In the data rows, the value 128 means zero.
Some points:
[158 103 132 144 171 129 109 168 137 117 105 125 139 176 109 148 112 129 105 107 130 158  64 131 149 117 169 154 106 150 161 104 125 142  92 104 144 126 153 166 175 118 134 129  94 115 127 138 109 114 127 124 129 103 161 128 131]
[116 113 146 115 127 133 126 105 119  93 113 101  95 153 114  77 132  88 125 137 122 131 153 172 156 124 107 155 103 183  85  71 135 126  95 143 143 167 159  97 136 125 154 121 136 112 112 123 160  94 117 137 139 163 147 117 109]
[178 114 119  79 114 164 156 166 115 126 139  85 118 169 167 129 142 142 112 116 139  97 178 135 102 119 182 141  85 129 124 163 113 115 151 130 109 135 153 141  84 131 115  81 172 103 162 139 137 126 130 159 112  96 103 131 105]
[162 109 186  99 131 144 113 102 146 144 109  84 170 106 138 129 120 131  91 134 125 143 178 107 137 159 119 151 170 142 162 131 134 148 137 143 130 128  87 128 158 129 120 113 100 151  75 143 119 140 165 133 115 136 111 106 113]
[ 91 168 141 118 155 114 154 118  72 123 118  92 134 107 124 173 128 126 121 146 132 155 163 156  91 137 139 116 147 144 131  95 133 113 136 136 101 127 155 168 122 125 127 181  99 127 177 166 146 144 144 107 155 110 124 108 145]
[126 143 139 132 132 139 138 151 125 144 116 143 159 150  99 143 149 138 156 167 149 111 150  92 144 160 122 146 131 154 100 162 132 126 109 162 129 129 148 150 116 147 118 175 166  84  97 105 138 192 170 146 145 139 148 149 114]
[132 145 152 179 134 116 176 134 110 116 177 122 167 120 178  94 113 132 152 135 100 157 108 152 135 119 102 123 111 133 122 208 117 190 143 129 146 147 137 140 163 124 133 156 127 138 129 181  97 111 119 173 155 146 137 112 119]
[102 161 119 112 136 138 121 118 130 125 177 151 113 133 103 159 110 139  99 154 119 125 115 148 151 163 132 140 114 134 110 143 143 145 146 146 127  64 137 136 106 107 140 137 101 136  98 126 143  84 144 179  94 143  94 168 150]
[157 130 129 106 122  93  88 110 116  66 132 148  88 147  61 128 126 164 130 111  97  95 156  87 152 105 101 128 126 124 139 135 160 103  83 149 108 141 126 122 131 121 143 139 135 166 156 138  84 112 137 147 152 108 119  98 107]
[106 120 124 150 128 100 142 127 148 140 138 141 127 148 121 164 151  87 108 150 118 140 148 126 119  96 119 125 106  91 139 127 138  98 128 107 141 173 141 160 123 145 110 120 106 117 106 136 101 154 114 146  63 172 116  83 156]
[122 116 115  88 140 164 183  98 136 102 138 112 138 123 132 158 130  84 137 116 151 121 110 118 144 152 134 149 174  82 157 154 138 109 100 120 156 105 172  94 155 151 115 126 134 145 160  92 144 120 158 148 149 151 113 121 138]
[ 97 160 127 164 132 148 115 103  79 169 169  89 178 133 137 129 143 136 165 138 120 144 134 121 150 111 157 151 130 117 114 127 139 138  83 155 131 122 107 129 101 126 150 107 111 166 153  91 115 124  86 102  69 132 149 127 107]
[125 115 137 125 136 147  92 143 115 129 112 158 143 145 146 139 164 132 135 158  81 133 109 122  92 137  98 153 157 122  96 119 139 139 154 128  99 125 107 120 168  70 113 135 121  99 184 100 127 108 105 132 139 168  98 104 129]
[175 163 105  81 105  94 134 131 107 172 120 116 147 135 114 124 151 139 113 148 123 142  90 145 175 141 135 113 121 137 132 128 156 109 172  98 171 140 110  99 134 138 117 142 132 153 150 131 139 135 126 143 145 135 148 126 138]
[126  65 114 150 130 107 152 169 118 110 100 149 101  76 129 135 181 130 128 116 130 159 143 123 129 131 178 136 146 129 132 151 157 150 127 134 118 133 139 112 139 137 147 188 139 168  97 101 154  95 121 113 113 135 119 147 117]
[149 148 106 183 135 126 137 139 142 143 131 126  95  97 106 136 116 135 100 111 123 102 142 130  84 137 134 144 170 168 163 137 151  94 131 151 134 111 105 129 127 154 130 109 170 105 148 171 142 109  97 156 140 166 173 130 116]
[108 113 108 144 123 186  94 163 136 145 122  88 104 142 109 129 139 119 157  66 156 135 116 157 166 114 107 132 150 135 126 149 127 144 149 128 120 149 117 144  72 101 110 138 105 147 126 136 134 151 131 131 168 160  98 104 154]
[126 114 137 114 139 123 156 109 121  80 127 103 105 112 108 188 169 160  96  97 150  80 116  81 126 103 109 124  80 138  80  84  89 150 149 141 102 116 103  97 124 140 107  90 119 166 105 107 148 145 124 127 149 142 186 119 128]
[107 103 108 120 126 140 137 122 104 156  87 146 101 108 114 108 103 149 156 168 147 159 141 143 143 110 123 123 115 127 186 122  39 117 137 111 113 105 119 131 138 128 139 126 127 127 149 137 115 139 130 165 101 156 137 130  88]
[107 132 137 125  57 143  98  96 125 129 116 111 112 134 145  75 153 113 106  95 117 113 105 114  93 117 139 109 115 107 142 125 141 122 134 114 137 102 131 169 134 141 117 178  95 114  99 112 150 137  81 162 119 102 137 116  93]
[147 107 128 141 111 119 113 145  79 123 126 135 113 108 148 125 107 111 146 134 120  95 111 125 111 149  97 114 121 163 152 116  95 113 101 161 138 159 122 161 155 122 107 117 157 176 129 108 156 132 117 140  86  79 109 134 195]
[109 143 111 122 134 120 118 107 125 124 137 123 115 145 187 166 111 173  95 112  99 127 115 131 152 112 124 111 183 180 140 145 123 144 130  84 121 155 155 111 140 138 189 128 139 104 117 107 114 172 103 111 111 131 108 151 110]
[ 83 134 162 117 114 129 127 162 170 155 174 117 129 129 125 153 126 135  99 158 142 158 123 179 105 140 104 111 107 112 161 140 147 127 134 146 114 136 125 120 134 101 146 120 168 128 107  79 129 151 121 122 152  81 149 101 109]
[167  88  64 130 153 140 119 130  97 129 156 145 171 119 126 110 102  93 130 128 142  80 163 162 104 110 111  96 155 133 123 119 122 117 132 106 128 129 118 113 109 108 133 149  77 113 106  92 106 107 137 141 146  92 176 134 113]
[166 136 137 111 100  98 127 137 144 106 115 141  98 115 174 116 106 120 150  89 138 199 130 129 114  83 109 152 104 159 118 131 159 111 102  97 123  85  91 135 125  92 157 121 113 123 164 109 114 141 184 141 100 129 171 141 160]
[144 127 156 148 133 124 131 102 164 133 139 160 162 104 100 119 146 135 170 120 137 100 115 126 138 109 133 101 143 165 136 105 151 134 156  89  95 122 188 126 124  90 126 114 141 132 133 164 183 139 155 133  82 112 126 112 111]
[139 173 133 107 102 133 116 157 144 152 129 143 102 102 151 153 136 103 124 125 111  87 147 155 142 122 137  94 127 123 126 121  99 171  90 135 134 105 150  91 149 115  62 155 136 117 138 146  95 121 135  80 111 129 126 125 101]
[157 100 149 143 117 135 164  69 141 188 131 131 105 100 150 156 122 178 150 121 154 117 121 141 132 143 145 112 116 120 102  98 148  98 106 150 135 115 148 146 131 102 100 128 123 113 111 118  87 135 105 136 178 145 103 144 142]
[106 171 117 123 203 123 100  75 134 148 105 140 117 160 145 112 197 134 134  93 146 146 162 139 103 160 111 110 122 111 142 148 130 151 138 124 124 143 128 113 129 142  88 106 157 118 116 128 106 113 132 148 129 101 144 160 152]
[125 147 137 143 141 140 107 114 126 179 145 151 149 162 143 153 107 108 137 140  73 188 110 104  98  43 142 153 109 134 128 108 124 124 119 139 134 134 138  77 103 167 128 142 113 175 111 113 138 129 157 128 163 105  82 159 107]
[124 119  66 139 132 135 118 104 145 115 103 121 159 100 136 131 120 122  98 136 131 124 131 132 156  95  88 115 103 133 100 144 150 118 133 104 152  86 115 201 136 149 109 129 195 110 130 117 138 105 122  79 126 127 112 103 118]
[125 131 151 115 128 106 112 121 181 148 132 110 133 121 102 115  74  86 129 105 130 111 153 124 146 139 176 125 136 103  73 117  99 150 165 133 110 156 123 136 155 146 153 152 160 142 176  97 103 132 112 138 130 133 128 143 156]
[131 104 129 128 164 110  88 132 161 117 159 119 112 176 173  98 111 160 129 148 130  92 121 129 110 174 154  81 115 120 147 127 138 121 123 126 107 123 108 145 125 148 113 153 140 153 148 134 172 121 157 102 135 193 146 125 124]
[ 94 128 181 126 119 120 123 143  90 119 116 175 169 108 133 151 138 109 143  79  71 125 114 134 133 139 155 100 105 120 141 120 108  87 146 138 180 143 104 141 107 128 149 104 138 100 115 118 109 103 156 116 133 152 124 134 111]
[133 170 105  93 118 146 144 136 127  88 169 143 159  99 109  97 131 104 131 126 142 154 116 111 116 151 148 134 109 144 167 112 130 120 112 108  61 148 115 124 136 110 121 127 141 123  92 127 103 154  89 109 156 172  85 163 132]
[ 90 105 119 141  84 164 181  99 134 116  87 174 148 181 124 116 108 119  90 136 146 119 116 130 116 136 136 120 139 148 109 146 133 126 123 135 126 156  91 119 128 102 102 132 138 172 144 154 115 133 140 101 119 114 144 161 113]
[159 132 115 148  78 191 112 105 133  81 153 123 110 150 103 162 154 156 168 149 148 126 165 130 120 138 154 129 130  91 128  80 111 136 145 100 148 120 102 118 132 160 158 123 159 114 100 145 131 110 146  89 133 100 132  87 171]
[121 137 130 171 125 112 121 166 102 116  76 122 111 139 152 100 116 115 139 139 109 120 115 164 153 163 123 136 122 113 102 116 153  92 144 119  72  77 141 114 152 166 142  78 116 163  99 137  96 156 135 127 146 116 116 114 121]
[179 133 172 147 133 128 131 142 106 112 117 156 163 144 101 120 129 162  80 105 172 151 130 170 116 128 108 105 132  88 105 129 103 146 107 129 139 107 128 105 106 162 122 130 133 117 158 129 164 148  92 136 114 122  84 130 129]
[ 92 110 147 127 169 140 147 161 155 116 142  88 118 109 127 110 135 148 142 150 124 115 102 125 152  92 136 123 137 115 118 101 145  95 107 104 153 140  61 103 140 125 103 146 131  98 138 163 117 147 124 153 113 100  91 159 117]
[142 170 139  98 160 150 176 157 152 103  85 149 106 125 129 117  54 114 168 155 142 155 110  87 123 110 116  83 148 140 149 117 184 153 173 168 132 146 130 132 112 146 128 131  93 113  98  94 124  91 105 116 116 140 131 112 136]
[164 139 139 156 137  86 166 114 147 110 147 103  89 150 105 105 144 120 141 124  82 139 120 160 151 123  86 151 143 110 147 154  93  94 163 127 122 136 132 145 121 103 135 131  89 113 125 111 128 116 148  68 106 113 125 185 111]
[129 108 156  77 129 111 120 123 116 159 134 160 131 139 145 123 141 122 137 117 166  92 112 121 142  90 114 169 141 116 127 155 109  93 138 154  87 111 115 122 140 153 159 146 135 109 106 190 145  87 103  99 131 121 154 125 169]
[107 129 105 127 101  86 132 154  80 157 134  85 131 128  95  82 106 155 111 118 162 115 104  94  92 102 123  99 167  90 114 108 141 150 108 133 115 152 154 120 148 111 126  95 143 107 106 128 117  99 197 117 129 147 129 130 148]
[100 129 127 115 130 106 160 157 147 169 164 173 106 142 129 116 162 127 124 131 146 132 162  87 137 165 111 141 157 148 121  99 108 162 109  95 160 113 107 176 115 151 140  97 103 154 148 126 146 125 116 124 172 116 111 113 106]
[132 144 108 122 154 162 144 144 119 149 104 145 106  93 115 107  95 133 132 122 125  64 146 106 108 141 113 155  70  77 132 141 169 160 127 102 160 158 138 107 141 122 178 128  96 126 134 122 158 176 147 104 134 134 131 145 152]
[111 119 103 140 108 119  92  98 163 115 113 118 142  96 113 143 161 102 143 171 142 125 116 139 117 113 160 114 119 138 142 169 119 161 127 179 131 139 110 141 142 157 131  73  81  91 158 120 144 142 137 128 150 115 116 157 139]
[104  91 119 112 126 158 103 126 143 127 134 120 149  98 115  82 148 162 111 138  98 153  91 123 103 153 122 146 127 148 116 137 106  99 126 148 162 116 181 117  86 153 128 124 117 134 150 129  73 136 112 116  91 117 155  97 158]
[129 136  63 117 134  71 118 118 149 116 113 135 124 125 127 131  94 142 159  99 103 136 109 139 101 151 149 169 124 118  84 128  84 115 118 137 152 134 105 109 136  87 131 117 122 127  96 160 149 130 114 126 102  90 123  73  99]
[116 108 149 150  81  99 106 138 137 122 103  99 155 121 128 174  87 131 150 142 124 137 141 105 129 168  96 129 119 121 128 148 139 143 107  73 107 134 147 114  88 148 106 115 122 109 134 136 137  83  88 139 138 113 143 163 123]
[130 124 130 166 140 120  93 119 112 109 138 132 111 127 165 122 132  79  79 150 139 146 138  68 166 132 142 138 143  98 149 112  99 139 161 155 146 105 153 112  78  68 120 127 162 114 134 155 131 163 114 133 146 126 138 127 140]
Along one direction, these points spread out more than along any other. Take the direction at right angles to it along which they spread out most. Go by this last direction. How far along it is each point below, from 0 to 99? The average is 50, and the first point in the table lies past the average. One standard deviation of the points above along it is 16.
[158 103 132 144 171 129 109 168 137 117 105 125 139 176 109 148 112 129 105 107 130 158  64 131 149 117 169 154 106 150 161 104 125 142  92 104 144 126 153 166 175 118 134 129  94 115 127 138 109 114 127 124 129 103 161 128 131] ~ 76
[178 114 119  79 114 164 156 166 115 126 139  85 118 169 167 129 142 142 112 116 139  97 178 135 102 119 182 141  85 129 124 163 113 115 151 130 109 135 153 141  84 131 115  81 172 103 162 139 137 126 130 159 112  96 103 131 105] ~ 37
[175 163 105  81 105  94 134 131 107 172 120 116 147 135 114 124 151 139 113 148 123 142  90 145 175 141 135 113 121 137 132 128 156 109 172  98 171 140 110  99 134 138 117 142 132 153 150 131 139 135 126 143 145 135 148 126 138] ~ 49
[111 119 103 140 108 119  92  98 163 115 113 118 142  96 113 143 161 102 143 171 142 125 116 139 117 113 160 114 119 138 142 169 119 161 127 179 131 139 110 141 142 157 131  73  81  91 158 120 144 142 137 128 150 115 116 157 139] ~ 34
[125 115 137 125 136 147  92 143 115 129 112 158 143 145 146 139 164 132 135 158  81 133 109 122  92 137  98 153 157 122  96 119 139 139 154 128  99 125 107 120 168  70 113 135 121  99 184 100 127 108 105 132 139 168  98 104 129] ~ 46
[116 108 149 150  81  99 106 138 137 122 103  99 155 121 128 174  87 131 150 142 124 137 141 105 129 168  96 129 119 121 128 148 139 143 107  73 107 134 147 114  88 148 106 115 122 109 134 136 137  83  88 139 138 113 143 163 123] ~ 46
[108 113 108 144 123 186  94 163 136 145 122  88 104 142 109 129 139 119 157  66 156 135 116 157 166 114 107 132 150 135 126 149 127 144 149 128 120 149 117 144  72 101 110 138 105 147 126 136 134 151 131 131 168 160  98 104 154] ~ 40
[139 173 133 107 102 133 116 157 144 152 129 143 102 102 151 153 136 103 124 125 111  87 147 155 142 122 137  94 127 123 126 121  99 171  90 135 134 105 150  91 149 115  62 155 136 117 138 146  95 121 135  80 111 129 126 125 101] ~ 40
[129 108 156  77 129 111 120 123 116 159 134 160 131 139 145 123 141 122 137 117 166  92 112 121 142  90 114 169 141 116 127 155 109  93 138 154  87 111 115 122 140 153 159 146 135 109 106 190 145  87 103  99 131 121 154 125 169] ~ 62
[107 103 108 120 126 140 137 122 104 156  87 146 101 108 114 108 103 149 156 168 147 159 141 143 143 110 123 123 115 127 186 122  39 117 137 111 113 105 119 131 138 128 139 126 127 127 149 137 115 139 130 165 101 156 137 130  88] ~ 56
[121 137 130 171 125 112 121 166 102 116  76 122 111 139 152 100 116 115 139 139 109 120 115 164 153 163 123 136 122 113 102 116 153  92 144 119  72  77 141 114 152 166 142  78 116 163  99 137  96 156 135 127 146 116 116 114 121] ~ 69
[122 116 115  88 140 164 183  98 136 102 138 112 138 123 132 158 130  84 137 116 151 121 110 118 144 152 134 149 174  82 157 154 138 109 100 120 156 105 172  94 155 151 115 126 134 145 160  92 144 120 158 148 149 151 113 121 138] ~ 30
[166 136 137 111 100  98 127 137 144 106 115 141  98 115 174 116 106 120 150  89 138 199 130 129 114  83 109 152 104 159 118 131 159 111 102  97 123  85  91 135 125  92 157 121 113 123 164 109 114 141 184 141 100 129 171 141 160] ~ 92
[116 113 146 115 127 133 126 105 119  93 113 101  95 153 114  77 132  88 125 137 122 131 153 172 156 124 107 155 103 183  85  71 135 126  95 143 143 167 159  97 136 125 154 121 136 112 112 123 160  94 117 137 139 163 147 117 109] ~ 76
[132 144 108 122 154 162 144 144 119 149 104 145 106  93 115 107  95 133 132 122 125  64 146 106 108 141 113 155  70  77 132 141 169 160 127 102 160 158 138 107 141 122 178 128  96 126 134 122 158 176 147 104 134 134 131 145 152] ~ 54
